128 stands for zero in the data rows.
Here is a table of points, one per row:
[141 172 126  60 102 112  99 151 138 157 146  43 131 152  97 158 188 152
  94  91 117 133 126 139  75  57 174 123 118 105 124  93 143 167  70 181
  81 169 112 157  91 165 142 139]
[ 93 142 140  79  83 105 172 157  83 172 128 118  97 176 111 161 150 107
 124 119  72 132 122  82 102 137 140  45  89 102  65 105 116 115 113 108
  64 165 129 176 163 122 105 164]
[144 129 121 149 139  68  73 155  60 170 104 117 130 151 145 151  94  76
 131 184 165 160 160 136 125 124 160  97 163 133 105 109  79 210 118 103
 118 115  98 105  85  94 150  80]
[ 96  88 119  88 149 104 123 138  77 215 146 114 112 150 153 130 110 174
 171 143 163 149 171  86 139 135 165 116 146 199 157 145 151  59 141 126
 146 203 142 115 147 134 107 116]
[127 143  76  81 146 116 169 180 136 160 115 122 119  94 121 198 117 147
 177 144 141 125 120  65  92 113  90 138  91 110 129 200 117 147 103 107
 151 198 110 116  32 151 100 116]
[118  91 133  87  45  70 104 113 133 128 111 160 142 123 166 139 147  85
 158 204 127 177 138 148  91  91 119 105 110 181 107 121  63 129 139 150
 100 121  74 149 137 161 199 124]
[142 159 139  92  93  78 134 130 133 180  39  98 146 166 132 160 111  98
 126 116 168 154 167 162 127 182  79  63  95 158 119 106 136 141 103 202
 141 173 150 143 102 114 170 122]
[120 122 130  58  60 119  94 137 170 118 150 115 109 203 100 140 158 131
 123 115 101 164 170  93  98  74  71 107 150  50 144 171 122 108  86 128
 128  76 207 173 123 148 130 105]
[156 104  88  60 100 123 156  78 103 122 123  93 127 133 132 156 135 119
 110 120 181 116 122  53 161  75 144  39 120 155 138 173 132 145 103 141
 165 102 128 107 108 101 188 119]
[144 172  87  90 121  77 121 141 203  85 122 107 124 131 152  97 158 133
 154 112 111 118 197 124 160 131 141 107 134 122 126 177 136 106 104 120
  73 166 106 124 137  96 163 154]
[ 62 125 110 170 127  77 200 121 114 140 133 138 134  81 153 111  97 120
 100 179  93 157 103 114 128 144 117 143  57 119 172 170 109 110 109 110
 122 156 101 122 135 132 117 124]
[203  93 138  77 180  63 146 121 161 147 121 144  87 113 182 133 160 125
 129  59  99 141 129 139 177 168 143 167  76 161 129 187 114 134 105 146
 131 100 126  97  78  82 122 108]
[ 84 214 107 138  82 104 148 146  98 188 102 126 116  97  84  95 165 117
 136  95 159 152 127  33  95 137 101 162  54 189 134 169 140 142 132  71
 120 143 112 136 119 105  94 109]
[143 144 137  80 139 100  80 121 136 109 111 117 116 147 202 166 145 101
 145  90 165 195 138 120 135 158 161  70 103 106 128 175  63 136  52 171
 159 126  98 140 163 154 123 168]
[112 153  68 114 148 148 147 199  89 151 101 177 117 116 177  46 165 112
 113 123 150 148 176 103  66 118 153 105  79 152 151 197 133 109 116 149
 142 180 144 107 166  75 153 147]
[186 159  91 158 178 105 107 186  64 149 153  98 121 192  83 125 122 117
 130 166  63 126  83 148 144 113 104 105  91 133  96 144  82 124 117 141
 162 130 117 115 155 131 128 115]
[169 133  91 112 120 146  96 154  76  75 144  75 157 171 141 156 158 118
 126 110  72 111 135  78 149 158 156 139  69  69 107 131  78  95  83 135
 125 144 149 179 170 141 164 151]
[111 166 111 142 181 152 148  98 127 122 181 146 157 111 153 100 103 170
 160  92  96 130 131 129 151  97 101  64 115 191 101 162 149 117  50 173
 145 113 123 123  76 125 161 118]
[157 142 107 141 204  87 191 115 147 183 106 178 155  84 129 134 133 141
 100  57 114 135 135 123 149 120 141 126 104  93 115 156 111 144  70 128
 150 132  84 197 119 131 112 120]
[175 130 155 121 119 120 181 130 113 129  81  71 116 107 142  80 114 202
 156 147 107 133 137 129 139 206 154  99 122  88 144 178 152 173 118 163
 114 128 115 127 119 158 119 115]
[109 133  74 110 117 127 131 129 131 225 137 115 163 185 198 112 181 121
 152 141  91 128 107 118  98 135  93 140 107  90 103 129 143 104 115 140
 140  86 157  75 163 149  69  87]
[160 161 124 106 122 167 117  78 152 136 126 100 132 159 127 105  90 164
 104  79  71 106 131 159  95 104 192 108 110 128 154 195  91 119  79 114
 155 167 116  98 177  92  95 140]
[175  83 125 170 132 121 128 152 168 150 127 152 172 145 130 119 123  75
 118  74 152 104 149 139 142 118 114 100  94 157 110 149 143 115  94 148
  93 134 114 145  78 187 137  87]
[162 179 155  37 161 130  94 104 151 141 106 168  82 152 134 162 135  74
 132 111 107 156 152 131 135 114 157 109  72 183 147 175  51 136  79 182
  99 135 121  97 135 209 174 159]
[128 148  97  89 154  77 108 129 118 170 146 146 111 100 191 104 158 185
  97 163 172 128 137  70 114 104 188  86  43  80 125 135 145  90  99 157
 163 126 178 110 148 175 142 134]
[114 133 102 143 134  58  98 101  89 107 111 107 151 133 151 127 115  82
 149  61  76 103 146 149  90 133 135 142 144  87 127 112  68 112 182 144
 155 128 141 181  86 165 108 110]
[159  98  87 112  71  83  77 125  82 148 131 169 134 114  69 147 142 171
 131 137  49 135 122 145 114 166 125  91  50 153 152 138 143 124 180 156
 103 131 209 152 134 149 112 111]
[ 82 137  76  86 141 180  95 129  99 103 139 169 109 164 112 159 128 162
 147 167 129 172 191 129 152 166 185 114 107  67 102 126 142 119 151 166
 137  95  95 144 122 107 100 157]
[136 151 139 136 134  92  81 210 121 179 131 125 167 131 138 134 154 126
 141 136  66 112 165 123 168  83  82 101  87  95 144 154 106 157 141 134
 152  86 119 172 167 132 116 122]
[128 129  81 142 131 100 169 172 136 128 108  93 128 116  85  83 151 134
 150 132 117 167 114 150  94 108 143  64 132 151 167 169 106  99 133 151
 164 100  98 159 136 122 133 153]
[155 130  97  87 111 116 169  78 110 179 110 159 112 162 141 106 110 100
  84 123 146 136  78  79 126 131 127 130 103 126 113 121 119 149 118 150
 112  96 169 131  88  55 164 133]
[132 145  69 149 122  98 154 109 187 121 158 110  99 180 119 163 149 136
 130 135 196  92 155  44 121 126 157  44 101 177 102 158  93 137 175 141
 171 126 177 158 130 158 187  91]
[126 170 141  75 101  77 122 170  76  78 195  84 104 185 122 109 165 120
 153  60 126 104 166 194  74 130 150 127  96  81 117 133 135 123  94 146
 113  75 142 118 133 151  92 128]
[159 151 164 118 146 125 122 133  95 138 146 118 171 165 113 107 153 155
 105 166 242 128 159 144 151  77 142  75  47 147 103 177 119 128 244  94
 131 157 156  94 130 112 130 154]
[ 80 189  63  63 167 106 130 127 114 148 195 144  88 130 165  87 134 130
 149 121 155 100 127 102 157 151 140  62  51 129 168 155 147 170 172 116
 122 148 120 133 208 145 146  91]
[ 57 109 137 102 159 110 161  85 129  99  75 131  92 160 122 172 121  72
 139 127  78 121 150 170 133  87 145 140  71  63 130 123 122 139 109 180
 136 128 126 118 155 153 130 143]
[117 118 139 139 141 112  97 106 106 107 142  84 134 129 168 151 195 128
  95 111  73 179 148 119 109 130  94  85 155  93 129 138 135 117 166  98
 108 163 111 167 121 177 136 130]
[ 98 148 103 209 139  83 107 152 159 171 185  88  48 138 158  71 109 166
 105 171 131 137 177 142 131 132 123 154 100 168 115 159 143 115 110 106
 118 179 135 173 129 142 117 126]
[164  86 122  57  95 111 156  86 106 139  95 150 107 117 161  75 118 133
 147 142 148  42 122  79 123 102 149  76 111 171 124 157 168 130 147 103
 146 121  87 154 108 119 112 150]
[ 82 111  85 133 108 125  94 153 107 156 125 150 117 158 192 104 150 136
  97  66 103 112 139 145 129  42 132 136 143  86  93 155 128 143 176 207
 155 131 172 138 111 133 135 139]
[155 178 111 153  79  94 143 170 164  92 113 177 167 146 123 158 129 112
 171 150 229 107  79 156 135 135 131 104 104 109 143  95 130 144  94 116
 112 165 166 143 123 126 116 114]
[126 176 133 139 141 140 159 139 109 135 144 121 123 108 133 144 158  96
 109  97 142 113  96 141  64 121 132 125 167  73 112 122 143 104 165 125
  82 150 175 112 120 175 144  57]
[105  95  89 149  55 108 179 154 123 161 131 151 114 171 132 131 167 236
 126  86 120 117 147 151 134 186 157 106  82 155 129 172 120 143 135 102
 154 132 116  95 122 176 204 108]
[147 124 112 135 140 140 114 150 137 157  81  99 129 128 134 147 129 134
 151 126 149 104 114  98 147 153 149 151 132 118 123 155 216 105 119  98
 145 165 120 104 129 115 219 141]
[101 146 118 133 163  97  81  99 106 135 132 155 104 177 117 162 164 176
 102  83 146 116 142  89  87 106 100 110 106  85 130 155 189 165 182 147
 121 132  90 113 170 109 201 111]
[145   7  82 190 113 106 143 173  76 156 168 132 112 153 151 157 117 133
 157 113 125 131 138 110 113 104 145 110 117  63 151 181 122 156 122 158
  60 157 136 134 188 135  89 149]
[148 200 135 137 161 122 135 153 126 199 139 131 130 215 128 104 161 138
 143 125 113 159 152 134 140  97 135 155 132 103 150 110  73 130 206 144
 113 129 137 143  95 138 148 111]
[200 177  77 140 109 138 121 104 135 173  80 108 115 164 167 166 111  85
 103 100  81 166 139 136  70 140 115 160  96 101 130 159 160 131 189 170
 106 108 139 165 134 172  86 121]
[153 125 167 109 118 132 136 126 166 131 179 142 153 140 104 150 141  80
 131 175 155 106 169  88  96 204 176 115  64  89 128 197 166 153  76 159
 159 114  99 148 111 128  99 118]
[163 171 105  82 133 101 118 127 103 114 143 142 144 116 120 117 179 201
 123 203 194  75 150  92  90 125  91 150 108 132  84 162  75  97 158 177
 120 119 119 142 147  79 181  96]
[183 148  67  94 153 126 134 122 154  94 121 136 119  99 130 141 122 167
 108 132 107 154 197 122 110  97 145  97 122 141 108 119 109 133 123 120
 127  85 122 109 149 177  90 170]
[169 164 108 112 100 152 190 178 133 143 193  98 133 137 168 184 128 153
 121 101 114  99 147  84  83 131 108  85  99 120 136  88 135  99 139 185
 120 119  95 130 116 110 144  84]
[152 160 134 142 129 140 110 116 156 203 140 105  71 133 158 147 156 130
 153 102  91  87 121 102  79  85 137  91  98  63 132 134  93 168 213 162
 120 102 139 136  78 119 157 153]
[159 169 146 158 119  98 126 195 146 134 126 142 112 127  90  99  94 141
 124 143 191 167 115  94 151 120 113 134 174 173 108 171 102 149 167 149
 107 135 140 134 202 159 143 103]
[120 117  99 157 171 108 100 166 170 119 153  85 151 147 116  51 126 169
 146 149 123  67 157  41 127 132  95  90 134 153 151 128  58 135 104 136
  90 129 125  53 147 177 103 157]
[210 113 110 149 171  76 164  64 150 222 144 153 114  88 145  98 126  85
 162 130  83 195 145 187 113 147 110  58 105  46 116 210  91 140  65 142
 142 163 102  97 116 105 112  94]
[141  22  95  49 134 155 153 138 140 138 139  88 139 100 128 115 126  58
 102  96 209 161 115 165 131 158 102 130  61 155 114 108  94 169 151 120
 120 115  92 168 135 168 134  94]
[161 122  73  74 122 110 162 108 125 159 129  97 102 194 141  93 116 151
 150 131 187 136 100 114 106 134  88  83  90  94 134 174 150  73 139 155
 136 116  72 133 127 129 128 147]
Along one direction, these points spread out more than along any other. Take the direction at right angles to it along which they spread out most. Go by this last direction. How far along it is each point below, from 0 to 99? 50 is the average, and the first point above lies past it. One standard deviation of the points above along it is 16.
[111 183 128 168 163  94 109 151 123  90 182  78 127 148 162 139 132  93
 116 118 104  98 114 126 127 155 104 101 123 157 121 198  67 136 164 181
 129 110 162 127 107 131  87 133] 58
[131 127  95  84  76 136 144 130  93 159  98 164 113 134 125 105 172  77
 118  92 177 116 114  56 208 131 133  85  93  83  89 168 107 134 178 153
 114 125 134 106  55 159 135 106] 52
[ 71  24 110  78 129  79 163 160 143 126 121 102 111 157 106 150 139 127
 109 119  82 202 136  95  78 152 151 128  72 116 145 172 190 128 155 130
 105 139 127 112 152  89  94 146] 47
[130 170 130  96  54  87 130 174  75 159 159 133 127 166 152 146 120  99
  95 188 135 109 127 150 133 152 107 143 156 126 131 163  72 146 158 117
 157 133  81 135 128 219 130 116] 61
[123 164  75  25 199 122 103  92 144 149  69 128 128 204 149 162 150 127
 114 150 168 110 159 194 128 124 121  46 127 191 140 204 106 167  70  98
  84 106 154 197 136 158 147 121] 37
[ 94 167  55 117  72 142 120 159  98 176 168  78 139 123 144 159 144 138
 123 142 118 151 115 166 195 133 132 137 122  44 114 151 112 143 156 158
 106 121 132 136  86  87 100 139] 62
[105 117 103 121 176 135  77 119  87 225 136 138 103 148 118 133 140 121
 140 118 168  72 152 124  87 116 140 105 109  78 129 165 108 108 155 174
 128 102 166 137 129 143 198 146] 67
[138 150 105  99 131 108 131 143 164 135 135  82 174 153 145 150  73 105
 132 115  45 135 145 156 145 121 152 118  59  66 104 153 126 114 191 143
 113  97 108 125 139 137 163  98] 51
[171 104 102 111  57  70 155 132 120 191 149 121 136 107  80 200 104  80
 125  92 177 115 167 180 111 116 120 148  87 140 108 133 114 132  91 148
 107 108 152 127 200 153 138 179] 42
[130 155 136  74 162  57 148 138 153 198 127 133 156 153 160 186 164  68
 138 121 151 167 146 137  90 134 164 128 200 215 114 144  85 152 206 132
  94 156 129 188 161 150 155 110] 55
[125 166 116 124 116 103 120 149  64 164 180 117 154 143 187  93 102 159
 169  94 143 173 113  61  90  81 133 147  75 131 121 158 118 196 169 149
 112 139 153 170 128 164 159 105] 70
[ 91 109 144 154  70 109 110 161 128 144 118 130 119 172 172 173 111 168
 108 107 157 113 130 113 123 100 174  75  85 123 141 175  86  71 133 124
  86  65 129 123 146 108 121  94] 62
[137 176 104  97 151  86  96 190 165 135 205 191 119 142 114 125  99 161
 117  95 104 165 118 110 103 173 104  54 122  89 129 128  80 117 147  91
 136 141 128  96 100 153 135 175] 55
